Where one turn sends some rows of the set: a few examples, then the rows asked:
kivom: [  8  12   6  -6   5  -3  17   5 -12   2  -4 -10   3 -25   5 -24 -14  -9
  -2   8  -7 -11  13   1 -15  29 -18   3   6   6 -15 -10   8 -23   7]
Givu: [ -1   4  13  -4  23   1 -10 -14   4  24 -18  -8  -1  -5  -1   4   0   2
 -14  18  16  -6   7   2  -9   2   7   0  16   6 -17 -13  26   4   4]
boror: [  9  -7  10   0   3   6   6  12   7   2   3  -8  15  -3  16 -12  -9  -1
 -17  -9  13   9 -13   7   6  22   9 -12 -16   3 -27 -12   2  -6  -1]
gusir: [ 13  21  17 -14  -4 -12   5  -2 -17  11   7 -14   1  -3  18 -15 -10  -3
  -7  14  -5   8  20 -12   0   7 -25  12  27   7   5 -12   5 -10  -3]
gini: [ 22  -3  -7  15  -8  21  -3   7   8   8  -5 -11   1   3  16 -13 -15   5
 -11  -5  19  10   4  22  10   7  -3  -1  18   4 -13   2   0  -6  -8]
Rop: [ 13  20  11  -1 -17   5  -5   1  -6  -8   4   0  22  23  -2 -21 -10  15
  -8   6  20  -3  -3  12  -8  19   9  -1  13  20  -6 -13   9 -10   0]
tig: [ -4   0   4   0  22   5 -16 -19  12  -6  -3 -16  14  -6  -1  -6  -9   0
   5  -6  -6   9  -8   5  -6  16  17  -8  12  -7 -13   1  16   7  -9]
duko: [ -4  28   4  -5   0  -2  -5  11  -5  -1   3 -18  -1   2  15  -7   9   5
  -7 -16  -8   6   7  13   8  13  -1   2  10  -4 -10   7  12  11 -17]
dato: [ 26   8   9  -1  -8  17 -28  -5   9  -6   5  -8  25  12   3 -13 -12   4
 -13  -6  15   1   3  16 -10  15 -14   4  20  13 -11   0  -1  -7 -11]
Gop: [  8   2  22   0  11 -20  -2   4   6 -10  -3 -15  11   7   7 -12 -15  -5
  -6   0   9  -8  20  16  14  14 -13  -3   4  17  12   4  15   5 -12]
Zerav: [  2   1  -3 -10   1 -10  -9  20   7   9  -2 -14  -1 -20  -4 -19  -7  12
   6  11  12  11  11   3 -16  27  -4 -10   7 -13   2 -14  20  -3 -16]
dugun: [  5  -2  11  -8  16   7 -22 -22   4  12 -10   3  13  10   2 -17 -21  -1
 -12   1 -10  15  12   1 -23  22 -15  12   5   1  -2  -9  22   1   8]
fidi: [ 10  15   3   0 -20  12  -5   6  -8  17  -6  -3   5   8  11  -7  -7   4
 -38   4  11   0  16   0   8  19  -9  -4  -2   2   2 -21  17 -12  -1]
Bipek: [ 14   4   8  -9  16  -3  -6  -9   4   3  -6   0  13 -10   4 -18 -18   6
  12   4   3   1  13  19 -21  18 -16   4  40  12  -5   7  17  -3   6]
lin: [  7  30  16   3   0   2  -1  -3 -28   3   3 -13  14  -1  14 -12   0   3
  -5  -3   6  10  23   5  17  23   5 -14   7  -5   1 -11  19   3  -8]
Vurav: [ 13  -2   7   0  35  -3  -1  -1 -11  18   1 -21  16   0 -11 -20  -8  -8
 -31   4   9  17   1   7  -8  13  -2   1  14  11 -11 -26  14  -4  -5]
Rited: [  2  -2   2  -6 -13 -11 -21  -5   0  14   6  -5  11 -22   7  -9   5   3
 -14  -6   0   8  -2   6   3   9  -2  -3   6  30   4 -16  10   0  20]
Zeki: [ 10  -3  19   1  14  10  23  17 -11   4 -14   0   4 -22   8 -15 -10   7
 -10   1   3   8  11  15   2  27  -6   5  12 -12  -3 -10   3 -12   4]
tafop: [ 11   0  12 -25   8  -3  -9 -11  20   7  10 -19  13  -5  19  -7   5   6
 -14   0   5   3 -15 -12  -1  11   0  -4  16   2 -11   9   1   3  -1]
duvis: [-12  25  12   5   3  -8  -1   8  -2  -8   3 -10  -9   1   8  -1  -8 -11
 -13 -10  -9   2  -3   3  -1  14 -20  -4  12   7   4  -4  21 -12 -22]
moset: [ 22   7   6  -4  -9  -9  -7  -8  -4   4  -6  -1  13   4  10 -27  -9  12
 -10  13  -6   2 -12  18   0  -8   1   6  11  -2   3 -11   9 -25 -20]
muli: [ 12   0   2  -3  -3  -9  -8 -11  11   1  -3 -16   8 -12  27 -11 -19 -14
  -1  -1  10  17 -14   2   8  14   2  -2  17   7  -6 -37  -2  -1   8]
Raku: [ 11  -1  -2 -15   2  -2  -3 -24   6   8   8 -11  10  -7  29 -24  -6 -11
   1   6   9   3 -14 -16 -14  13 -16  -5   9  10  -5 -18   4  -7   0]
pivi: [  5  13  15   4  16   1 -13 -19  -3  22 -19  -8   3  -2   1 -17 -15   0
 -13  11   4   4  21 -13  -3  22   6  -5   2   5  -3  -8  25  -9  22]
tupa: [  6  -4  22  -4  15  -2   1  32   7   7 -11   8  25 -10  10 -15 -11   9
   1   2  -4  14  17  -3 -12  16 -10   6  19  -2  -3 -15   9  -6  -1]

boror turns into tig
Raku turns into pivi
Now find these:
tafop turns into dugun
Gop turns into moset
muli turns into Givu

